In the rows, zero is written as 128.
Each path is a new rotation, seen through one point. The rows after it are directions, each followed by how far the rotation turns it, in degrees per step (0 if it stays put).
Each turn is a multiple of 5 degrees from 10 to 175, or 0.
Each row of a path follows its step; steps can be skipped.
path 1
step 1: [127 125 126 131 140 116 113 128 125 126 121 132 124 127 122 138 136 132
 121 125 135 136 130 129 128 134 123 117 130 121 138 128 125 128 130 129
 128 131 120 117 133]
step 3: [129 124 136 128 131 113 128 132 126 125 133 133 123 124 120 140 125 131
 129 114 142 126 126 126 121 133 119 138 131 122 123 136 129 128 127 129
 122 134 132 135 130]
step 7: [136 120 133 130 126 115 130 128 125 120 124 126 132 116 128 126 129 131
 120 125 140 127 140 126 131 129 128 140 121 117 133 130 133 123 139 132
 132 130 127 124 127]
step 8: [129 121 128 130 137 117 112 138 131 124 123 121 132 116 128 138 134 127
 124 132 131 129 137 136 133 127 128 131 128 119 125 132 118 124 126 133
 125 124 129 128 128]
step 9: [122 120 137 129 142 119 126 138 123 128 127 130 131 115 130 130 126 124
 117 120 133 131 137 125 125 129 128 110 136 124 124 123 130 123 130 127
 128 127 125 129 129]
step 10: [129 125 127 135 133 109 134 129 128 129 122 136 127 126 134 134 127 142
 124 124 143 130 131 129 132 141 124 123 131 123 125 125 124 127 136 137
 128 134 126 125 129]
step 11: [133 126 126 133 136 114 125 137 128 123 133 113 123 125 132 140 130 137
 124 123 138 140 127 128 133 125 118 131 129 125 130 132 135 125 123 132
 128 133 128 128 130]
step 13: [131 114 135 130 143 120 124 127 121 129 132 139 119 134 124 133 127 133
 117 123 134 127 137 128 133 136 129 127 122 126 124 129 129 133 124 131
 119 132 132 124 125]
step 14: [127 122 134 131 132 117 130 134 118 125 137 132 125 129 125 127 132 132
 118 121 138 134 129 134 125 133 123 137 130 118 127 141 129 122 134 131
 134 132 137 139 126]
step 15: [129 126 133 126 128 114 119 133 118 113 124 121 130 125 121 136 127 135
 128 122 128 132 133 121 129 134 136 135 124 123 128 126 126 120 134 130
 120 128 134 138 131]
[126 129 126 123 126 127 123 130 128 124 128 125 127 128 127 130 128 127
 126 131 126 131 126 125 129 128 128 127 127 126 132 129 126 127 127 128
 129 125 128 126 130] | 100
[129 127 127 131 130 129 129 127 130 130 128 127 128 132 131 127 130 130
 125 131 129 131 127 135 131 129 128 130 125 124 131 129 127 127 127 129
 129 127 127 126 126] | 120
[127 128 128 126 125 131 125 127 125 130 128 129 127 130 129 135 127 128
 130 129 131 125 129 129 131 125 126 128 128 128 125 130 128 127 125 133
 127 128 127 128 127] | 140
